(in the rows, 128 means zero)
One turn moves every row onto another: examples first, then more rows asked:
Kesir: [114  97 131 108 141 104 158 118 128 130 149 108 156 145 119 128 133 141
  82 130 135 143 117  88 123  97 136  90 161 107 148 161 129 147  98 137
  93 138]
Fuve: [107  95 148  75 148 116 141 149 125 128 149 134 127 138 163 144 143 114
 103 158 131 140 162 102 128 140 111 109 109 140 113 117 118 158 111 160
 116  97]
Pev: [104  95 144  73 149 117 145 138 130 128 148 137 121 137 160 139 145 127
 105 159 131 151 160  95 132 146 117 105 117 141 106 113 119 153 104 161
 113 100]
Zave: [120  87 134 152 141 118 141 123 138 142 119 146 148 143 148 114 134 110
  90 142 121 133 130 123 116 107 116 102 145 119 131 197 124 121 113 152
 131 131]
gafik: [130 104 143 112 116 138 137 129 136 153 156 128  96 143 143 166 148 118
 100 156 144 121 134 112 147 107 133 133 145  87 174 131 152  97  98 149
 103 136]
Dos: [130 102 147 110 119 131 142 124 130 160 170 118 101 136 132 155 154 122
  94 154 146 121 135 116 142 108 125 131 129  78 173 145 163 100 108 151
  97 137]
Vopo: [133 127 125 128 139 116 128 126 132 140 142 118 132 142 152 100 130 147
  83 109 116 131 117 118 146 132 111  99 160 123  85 149 139 108 114 160
  97 122]
Viso: [111  96 153  78 151  89 131 145 147 135 162 125 129 127 132 145 140 119
  92 162 156 121 134 114 111 162 118 137 118 102 122 128 122 142 126 162
 123 118]
Momak: [112 102 135 114 126  98 165 122 132 130 149 111 159 134 125 119 125 151
  70 129 133 141 116 113 134  96 138  93 157 120 137 156 133 135 106 131
  97 133]
toziv: [118  97 144  96 146 102 165 156 159 142 150 147 116 145 146 143 143 155
  98 154 124  98 162 100 116 164 130  94 137 113 123 119 118 126 136 156
 119 123]
laven: [122  98 154  66 151  94 126 140 152 138 151 131 136 132 125 136 135 126
  95 167 146 122 127 117 106 155 123 134 113 100 109 135 125 131 119 159
 125 113]
didi: [119 117 130 116 146 106 128 125 132 145 132 110 133 145 157  98 125 143
  94 117 118 143 126 101 138 122 114 100 154 116  77 163 132 102 117 160
  86 126]
Dako: [107 100 137 122 124 111 162 124 141 139 156 114 157 132 126 120 122 153
  91 131 132 154 121  90 141  95 132  88 152 111 138 159 129 130 115 127
 106 136]
kobos: [108 100 145 117 141 137 159 118 122 152 132 122  92 148 151 150 134 100
 109 119 125  98 160  98 122 100 131 107 136 114 110 116 168 108 126 158
  69 134]
loso: [108 117 149 111 130 134 143 118 129 158 128 133 101 155 156 160 142 110
  90 119 130  91 168 109 131 112 134 112 125 125 114 116 168 110 121 163
  63 136]
Gusu: [111  99 145 102 144 101 160 163 148 141 160 137 112 150 158 148 140 138
  89 150 129 103 171 101 117 163 128  96 126 112 121 117 116 138 139 150
 120 119]
zeva: [142 121 152  88 127 123 134 114 116 157 113 127 123 129 165 156 151  87
 108 164 120 118 149 135 124 104 115 109 114 121 146 160 173 133 112 157
  89 132]
mopu: [115  92 143 103 145 106 171 166 160 145 158 142 116 151 144 140 145 149
 104 156 124 103 166 109 119 158 131  94 131 107 119 125 120 130 128 153
 130 122]
Vulag: [128 102 139 108 121 128 153 134 135 165 161 126 104 141 138 163 152 125
  97 144 148 108 126 107 139 108 119 140 137  89 171 139 155  88 100 144
 101 136]
fuput: [122 131 130 119 139 115 116 119 141 148 138 114 130 152 153 109 131 129
  82 117 121 137 116 120 166 132 117  89 155 101  93 160 143 105 121 157
  94 132]
nem: [151 127 154 101 135 121 131 123 125 145 129 134 123 117 160 157 152  76
 110 168 127 103 138 133 127 102 113 118 131 127 134 152 168 141 107 166
  88 134]
Rure: [134 112 158  96 124 122 126 109 126 150 125 138 128 117 165 166 165  85
 102 159 125 110 147 136 131 107 113 117 120 133 144 141 172 112 107 159
 101 129]
Fonen: [114 108 147 116 140 141 150 132 124 141 140 124 103 160 166 137 130 105
  92 133 130  89 172 105 129  95 135 114 140 107 113 118 164 108 113 166
  60 124]
kifaf: [137 122 129 125 142 122 114 121 137 142 145 127 132 150 150 109 120 135
  83 114 110 148 122 108 140 128 109 105 156 121  88 167 146 109 124 161
  93 126]
faz: [117  89 129 147 129 113 138 121 133 144 116 137 135 157 153 107 155  96
  92 137 131 119 126 125 134 107 115  81 136 114 125 189 121 121 110 152
 127 124]
robik: [132 100 127 143 128 104 144 125 141 148 117 136 152 136 146 106 145 115
 109 140 127 124 119 112 111 114 103  96 134 126 123 193 125 129 116 152
 132 127]
sule: [113 101 134 113 121 106 158 108 139 134 148 112 157 148 125 124 131 128
  81 128 142 142 121 109 154  97 139  81 147 108 138 164 146 153 107 133
  93 132]
razel: [110  95 143  97 135 100 166 154 160 139 155 146 116 148 154 143 142 142
  89 155 131 111 167  99 111 164 131  91 131 116 128 121 120 133 136 147
 128 124]
Reg: [113  97 147  78 151  91 129 136 150 140 148 134 127 130 129 134 142 118
  89 166 157 125 131 106 106 167 120 135 117 110 113 133 121 137 124 168
 125 122]
bara: [151 120 151  85 136 114 138 109 115 157 112 127 129 115 168 169 152  88
 108 161 119 111 137 124 127 107 119 119 123 123 137 153 166 121 109 148
  94 132]
tev: [110  92 147  73 151 125 145 144 127 131 140 146 121 138 151 140 149 128
 112 161 123 138 153  92 129 134 113  99 116 148 111 115 112 149 107 164
 114  98]
sina: [111  96 148  74 151 122 146 146 126 132 147 134 122 143 141 141 144 122
 108 159 121 143 157  94 130 130 122  97 108 143  98 117 114 157 108 157
 114 103]
Gake: [119  96 132 120 129 103 166 122 132 134 156 115 156 149 122 124 126 146
  73 133 126 154 132 101 140  96 134  96 159 122 135 171 143 139 110 140
  87 140]
pek: [112  99 142 116 137 135 144 118 121 147 122 118  89 160 149 148 136  96
  99 134 134  99 165 102 126 104 146 116 141 106 114 117 162 110 118 170
  65 139]
nadip: [128 135 122 112 152 116 119 125 139 140 137 113 137 155 151 113 125 143
  91 112 107 132 118 102 131 138 107  91 165 105  99 148 144 107 119 163
  89 128]
zume: [114  91 153  69 153  92 131 132 150 133 148 135 133 125 119 137 139 129
  97 166 151 120 124 107 104 153 123 135 121 107 118 129 121 134 121 165
 118 114]
vepim: [122  94 128 145 150 121 135 125 128 138 116 137 143 140 153 114 153 103
 105 142 113 124 124 110 110 112 105  85 149 116 135 179 117 120 106 159
 137 126]
nokat: [114 104 151 117 139 145 146 121 119 160 133 121  85 157 155 141 135 108
  98 122 130  99 171 104 127 107 139 105 130  99 114 131 166 113 128 162
  68 140]
segum: [119  97 133 149 137 120 142 126 128 142 112 142 146 131 144 106 141 110
  90 134 126 120 116 124 116 106 114  95 139 132 124 177 114 127 110 149
 137 127]
Kan: [121  96 156 114 122 123 144 118 134 159 165 130 101 131 134 172 165 123
  85 141 156 104 140 114 140 107 140 136 135  96 161 136 151 102  98 148
  92 142]
sibaf: [160 121 145  90 121 117 131 113 126 149 111 130 124 132 163 164 151  85
 108 166 123 106 145 126 125 112 126 112 133 123 144 145 173 130 114 158
  93 138]
rema: [131 119 150 120 123 130 141 135 137 153 168 130 104 137 136 167 142 118
  79 163 141 106 129 109 138  99 134 132 135  83 171 139 142 102 107 142
  96 133]

robik goes to Dako
Fuve goes to Viso
Momak goes to Vopo
Where do these go?
sina goes to laven
kifaf goes to Zave
Kesir goes to nadip
Reg goes to razel
Rure goes to Kan
kobos goes to bara
rema goes to Fonen
zeva goes to Dos
sibaf goes to gafik
sule goes to fuput
tev goes to zume

One turn moves every row onto another: examples first, then more rows asked:
renol: [115 113 144 113 143 109 125 139  97 117 142 123 108 117 141 121 126  67
 113 137 129 129 130 136 136 175 132 132]
rel: [158 102 142 158 140 127 152 132  89 129 112 145 105 133 152 122  98 115
 115 142 143 172 122 119 160 123 136 133]
pudor: [150  96 150 147 100 126 148 156 111 126 141 139 134 104 150 139 119 103
 135 138 148 143 109 115 143 143 129 139]
gaven: [120 136 106 127 134 113 103 116 106 169 100 120 132 132 148 112 136 119
 112 147 120 142 119 138 125 107 149 115]
lefaf: [131 108 144 148 119  99 127 123 137 146  98 126 114 122 129  94 104 136
 138 143 123 127 114  79 111 117 129 109]
Tada: [119 114 142 139 135 122 123 135 158 116 127 127 132 177 123 123 114 129
 115 139 127 129 115 127 121 128 125 122]
kesob: [138 159 154 142 125 126 163 123 133 112 102 164 109 121 144 136 113 119
 115 121 145 142 130 123 142 126 126 132]
fovif: [111 110 138 145 117 117 105 136 102 129  87 138 155 140 165 112 101 107
 105 124 108 147 144 149 119 123 140 122]
Tariv: [124 111 148 121 141 130 131 128 128 124 162 132 111 130 184 122 119 124
  97 138 139 142 132 124 120 154 120 135]
Dis: [127 114 143 162 134 127 127 136 154 133 134 133 115 127 172 113 116 161
 115 140 136 147 137 111 112 138 135 137]
dar: [148 134 122 144 154 117  99 132 122 143  80 129 105 124 153 115 100  93
 121 153 100  93 135 126 127 131 135 129]
namo: [136 117 144 104 140 125 128 128  70 148  88 131 124 140 127 131 123 129
 127 140 126 170 133 125 130 144 133 134]
Goli: [127 122 136 167 133 119 131 137  80 148 115 130 116 160 127 107 118  99
 156 138 130 156 155 115 123 118 123 117]
kon: [139 124 146 145 141 116 131 132 133 107  86 128 112 104 159 118 116 106
 155 141 124  85 123 124 127 103 133 139]
naf: [129 120 124 120 133 113 122 134  68 118 116 134 109 137 163 114 124  92
 138 137 124 119 135 123 129  87 130 119]
Las: [116 126 130 122 126 102  94 152 119 152  86 152 101 138 165 155  98  97
 137 141 127 132 148 132 123 128 126 124]
Ruki: [118  97 143 146 143 121 153 144 145 124 100 145 138  99 120  99 107 127
 126 165 139 119 144 128 118 154 128 146]
Zoru: [130 106 140 124 175 101 114 120 110 140 105 118  92 122 138  87 117 112
 124 168 129 115 144 124 146 150 134 139]
Lisut: [132 105 151 122 128 117 105 142  99 137 132 116 125 102 156 126 128  86
 145 133  93 115 123 103 148 151 136 131]
vubo: [110 118 122 141 123 113 121 116 142 158 102 128 159 116 127 110 130 131
 112 157 142 128 120 144 119 116 132 137]
Zil: [110 125 131 118 118 112 128 165 114 136 120 164 106 136 152 154 120  99
 136 127 162 154 136 139 135 142 133 126]
biz: [136 130 141 183 126 113 141 124 120 140 127 145 104 119 109 121 126 110
 108 128 121 151 108 108 121 109 129 115]
muk: [142 115 155 113 106 140 135 140 137 141 117 160 106 137 156 129 115  82
 107 165 124 163 126 135 113 135 142 124]
suzu: [135 123 139 163 143 121 124 136 142 149 112 134 117  92 139 113 117  86
 143 141 131 115 156 113 120 179 122 131]
Gage: [123  94 155 100 129 115 158 144 113 131  97 136 120 105 134  87 129 115
 133 140 142 117 117 103 127 150 116 133]
vifi: [124 118 117 140 161 107 145 143 102 118 104 146 113  91 134 135 129  95
 110 141 121 108 123 150 138 149 119 151]
sipi: [120 132 160 176 117 133 101 113 117 139 123 118 116 137 132 127 144 123
 129 139 113 132 155 109 129 127 149 134]

Zil goes to Dis
vubo goes to Las
Where do these go?
kesob goes to sipi
pudor goes to lefaf
Tada goes to fovif
vifi goes to suzu
renol goes to Ruki
biz goes to Goli
Lisut goes to Gage

